In the rows, 128 means zero.
One turn moves every row onto another: examples first, then more rows asked:
sebaz: [137 160 131 147 147 152 163 150 139  98 123 103 170 167 161 123 123]
Sab: [136 161 132 141 146 148 164 148 144  94 125 107 166 172 161 123 127]
Kesi: [140 107 149 168 121 122 135 149 151 156 158  84 141 151 140 132  92]
Tif: [138 149 136 147  97 122 144  99 135 143 128 103 114 132 123 149 122]
vop: [139 133 142 147 116 162 139  97 145 110 150  97 146 136 106 127 169]
sot: [139 148 136 149  98 125 143 100 132 145 127 101 118 131 122 148 121]
magaz: [138 161 130 152 143 152 167 154 145 105 121 102 170 165 163 120 124]
laba: [ 98  89 105 128 113 137 169 132 127 134 137 117 165 123 121 107 154]
nopu: [144 102 145 161 130 127 167 173 108 105 167 153 136 121 131 118 136]
tir: [138 161 131 143 143 144 168 150 152  97 125 109 163 170 165 120 130]
bor: [137 149 136 143 100 121 141  97 132 139 129 105 115 135 122 150 122]
dati: [140 135 142 146 111 158 144  98 155 112 152 101 141 136 110 123 174]
dumo: [132 107 150 136 138 114 116 129 133 122 166  95 135 169 131 143  93]
Moziv: [135 109 148 133 127 101 131 132 158 125 172 104 123 172 139 135 104]
poreg: [136 106 149 157 135 127 120 140 129 141 158  82 147 158 131 141  86]
Gon: [144 102 146 165 131 132 167 174 104 109 164 149 139 118 129 120 133]
nepat: [142 133 141 161 110 165 145 105 152 124 146  93 149 126 110 122 169]
bek: [124 106 134 122 158 132 166 193 142 117 143 124 122 154 151 142 132]
kofo: [139 161 132 150 141 147 171 155 153 104 122 106 164 166 165 119 128]
lam: [ 97  90 106 125 113 134 170 131 129 130 138 121 162 126 123 106 156]
tok: [ 96  89 106 122 116 134 166 128 125 127 139 121 163 127 120 109 154]
rago: [142 103 147 156 134 127 165 170 104  99 168 153 136 124 129 120 135]
mer: [126 107 133 135 153 137 170 201 144 130 139 119 126 147 153 140 130]
nuso: [142 133 140 155 108 160 148 104 159 122 149  98 144 131 112 120 172]
zuvot: [143 101 146 163 134 134 163 173  98 105 164 148 142 119 126 121 131]
Tetin: [136 149 137 144 101 123 140  97 128 138 128 103 117 134 120 151 120]
Davo: [122 104 134 132 165 147 156 195 121 121 135 111 136 149 144 149 122]
Tubi: [ 95  88 106 124 117 138 163 128 119 128 137 117 167 125 118 110 153]
beba: [ 97  87 106 130 116 140 166 132 121 132 136 116 168 123 120 109 151]
Tose: [138 148 137 147 101 127 141  99 127 142 126 100 119 131 120 151 119]
lifo: [140 109 148 153 116 106 143 145 169 147 168  98 125 159 145 128 103]
safo: [124 105 134 141 158 146 165 202 133 133 135 111 134 143 148 144 122]
zos: [140 133 142 157 116 169 139 101 141 118 145  92 152 130 105 127 166]
dis: [142 101 146 158 136 132 160 170  98 100 166 149 139 123 126 122 132]
Muto: [121 106 133 121 165 139 157 190 128 111 141 120 128 155 145 149 127]

lam turns into laba
bor turns into Tif
Where do these go?
rago turns into nopu
kofo turns into magaz
Davo turns into Muto
lifo turns into Kesi
zos turns into vop

One turn moves every row onto another: examples first, then more rows asked:
Gal: [165 131 151  94 124 137 109 192 168 145 110 143  94 107 142 133 140  95
 129 153 117 142 144 123  84 121 103 139 141 154  95 142 102 137 107 118
 125 124 106 113 151 110  98 132 136 150 143]
Zeled: [139 129 130 134 128 151  68 164 167 118 135 126  81 109  92 153 113  79
 179 119 126 134 134 125 134 164 123 124 117 139 130  99 139 133 153 125
 188 110 145 153 175 120 118 116  87 146 107]
kebev: [143 139 134 110 136 134  71 135 130 110 121 118 135 101  79 132 122  85
 147 100 101 110 129 142 110 187 127 118 119 122 142  93 145 117 159 145
 162  99 105 152 181 159 132 144  95 131 105]
Merep: [122 143 133 121 137 149  79 154 160 126 140 133  78 104  83 158 111  95
 176 114 137 143 144 120 139 172 124 111 131 136 122 100 140 112 144 110
 185 123 143 140 168 121 117 120 109 156 116]
dud: [126 114  71 115 140 162  73 180 145 125 103 103 137 107 115 145 123 130
 152 150  97 124 119 145 140 143 109 139 128 147 147 134 166 114 120 148
 157 134 128 102 161  92 146 146 133 128 136]
naz: [125 122  68 127 155 156  88 174 146 120 104 103 141  97 110 133 125 140
 145 145  92 113 117 152 129 148 108 146 132 151 163 132 159 125 134 153
 151 141 123 116 167  83 136 147 122 130 126]
fifi: [147 100  75 126 123 121  83 138 131 119  97 115 127 103 109 120 119 134
 131 137  87  85 146 135 144 139 111 151 133 110 167 151 115 119 156 162
 160 106 160 108 149  97 111 158  99 122  98]
Bofu: [141 151 159  85 138 142 108 162 180 140 105 143 131 106 145 133 151 111
 146 170 108 121 119 145  81 118 129 117 140 155 121 121 124 131 121 101
 102  86 101 128 142 122 131 151 115 156 137]
piba: [125 135 133 134 143 150  82 166 157 128 136 133  89 100  85 148 108  85
 173 106 126 136 139 122 121 179 120 125 131 137 131  94 136 135 153 118
 189 127 132 155 177 126 118 130  96 156 112]
burub: [130 129 148  89 120 104 120 136 162 136 102 164 122 115 148 109 129 101
 143 144  99 116 118 125  93 108 139 135 143 124 126 132  78 132 144 126
 108  69 105 101 117 137 113 161 100 125 119]
zoza: [109 139 127 118 141  91  87 106 140 119 135 143  95 109  97 144 116  86
 164  98 118 124 143 130 120 175 151 131 105 115 126 128 127 100 174 155
 174 114 138 106 149 151 116 120 100 123 102]
ked: [143 129  64 139 130 141 110 151 135 136 139 113  91 119 103 146 121 110
 156 146 106  79 140 123 129 141 101 158 124 118 161 161 148 118 126 134
 154 134 168  92 177  96 118 127 115 117 116]
Fako: [172 129 154  76 128 124 111 158 145 152  83 148 145 109 142 114 143 102
 110 152 110 119 150 136  77 142 119 138 132 122 124 123  92 113 116 136
 113  94 102 110 145 129 113 156 145 132 129]
Zupib: [153 132 132 109 126 136  66 126 143 109 116 116 133 108  90 137 131  82
 156 118 107 103 131 144 115 181 132 118 102 119 149  90 149 111 154 146
 166  80 127 151 179 152 135 136  97 127 100]
buna: [108 145 132 145 126 104  87 115 152 114 140 143  96 108 104 160 122  81
 168 100 112 110 140 135 128 168 159 134 103 117 138 115 123 118 169 152
 172 105 146 120 164 128 123 119  93 114  94]
pem: [174 136 152  80 129 126 101 165 145 151  82 145 144 103 143 101 139 100
 117 145 108 117 149 138  73 134 122 136 139 128 124 122  94 106 122 129
 113  83 106 111 141 128 110 152 143 137 127]
Sak: [133 140 145  93 136 134 140 151 163 161 131 150  79 132 140 134 131  85
 158 162 134 120 118 118  87 121 134 145 135 145 108 148 102 126 119  90
  98 108 119 108 145 128 119 133  99 138 128]
Vude: [118 125  62 128 117 137 108 147 135 138 138 112  81 115 112 157 117 115
 159 142  97  78 145 109 134 145 103 155 143 130 155 170 144 119 121 137
 163 135 149  79 156 118 118 136 117 133 119]
Mabar: [135 107  71 127 133 123  86 144 126 127  99 112 134 102 104 122 113 142
 131 126  92  83 143 135 143 149 110 152 138 118 171 156 113 123 155 158
 141 124 136 103 144 107 116 164  88 133  90]
tutim: [133 144 151  84 132 142 113 160 184 140 104 142 132 114 145 139 151 113
 139 171 108 129 120 144  87 126 129 112 132 152 114 119 115 135 128 104
  98  90  94 133 138 121 129 154 116 149 138]
fero: [125 127  57 139 139 137 116 155 139 143 140 111  94 116 106 147 119 119
 160 137 102  77 137 115 121 150  95 157 134 126 167 159 145 131 127 135
 150 148 147  88 169 109 118 139 113 132 112]
danu: [136 109  83 112 126 127  77 136 122 130  87 119 141 105 112 130 108 140
 133 143  91  86 149 138 153 149 127 144 137 118 166 160 118 107 146 167
 152 119 143  99 135 115 131 165  95 138 102]
tezog: [141 128  76 130 140 154  80 168 157 112 103 105 139  95 109 142 135 136
 143 155  86 109 131 157 136 139 110 139 117 143 155 140 162 124 137 155
 156 130 146 120 169  76 134 137 125 127 131]
Remu: [143 151 160 107 120 103 142 144 146 148 114 168  99 108 144 133 130  93
 121 144 109 111 152 122  94 126 142 151 143 129 113 156  73 124 114 137
 116 126 115  91 146 113 101 137 134 125 131]
tavig: [138 136 150  98 139 129 135 157 164 159 129 157  79 125 140 125 127  85
 170 157 133 119 121 117  90 115 130 147 133 142 112 147 101 129 113  90
  99 107 128 100 141 132 122 136  98 139 127]
zepi: [129 120 146  85 122 107 126 132 158 141 103 161 115 125 148 112 128 100
 139 154 107 116 114 120  92 118 139 133 143 122 123 134  73 133 145 127
 112  77 105 111 121 139 113 165  98 126 120]
menur: [103 143 131 141 140 100  90 123 144 125 141 143 101 104  97 153 117  82
 164  83 115 119 147 135 113 181 149 138 103 115 131 119 122 124 176 148
 169 126 131 116 160 142 119 128  91 124  96]
Kimom: [144 157 159 113 118 103 139 148 147 150 116 167 102 105 140 122 131  92
 131 136 105 102 156 124  95 123 142 144 141 124 114 155  74 120 111 130
 108 120 123  88 143 122 106 135 135 123 129]
pim: [162 137 155 104 129 130 107 196 171 142 112 146  93 102 145 120 140  93
 139 153 112 136 140 125  81 114 109 136 143 155  96 143 106 134 106 117
 130 127 115 113 151 113 103 131 136 153 146]
bod: [150 141 134  98 128 128  63 133 139 101 122 123 137 110  77 134 122  96
 149 118 102 119 126 136 127 175 123  93 119 116 135  95 149 108 149 148
 171  98 109 147 170 160 133 144 102 138 117]

Kimom turns into tavig
Sak turns into Gal
fero turns into piba
Where do these go?
ked turns into Zeled
dud turns into bod

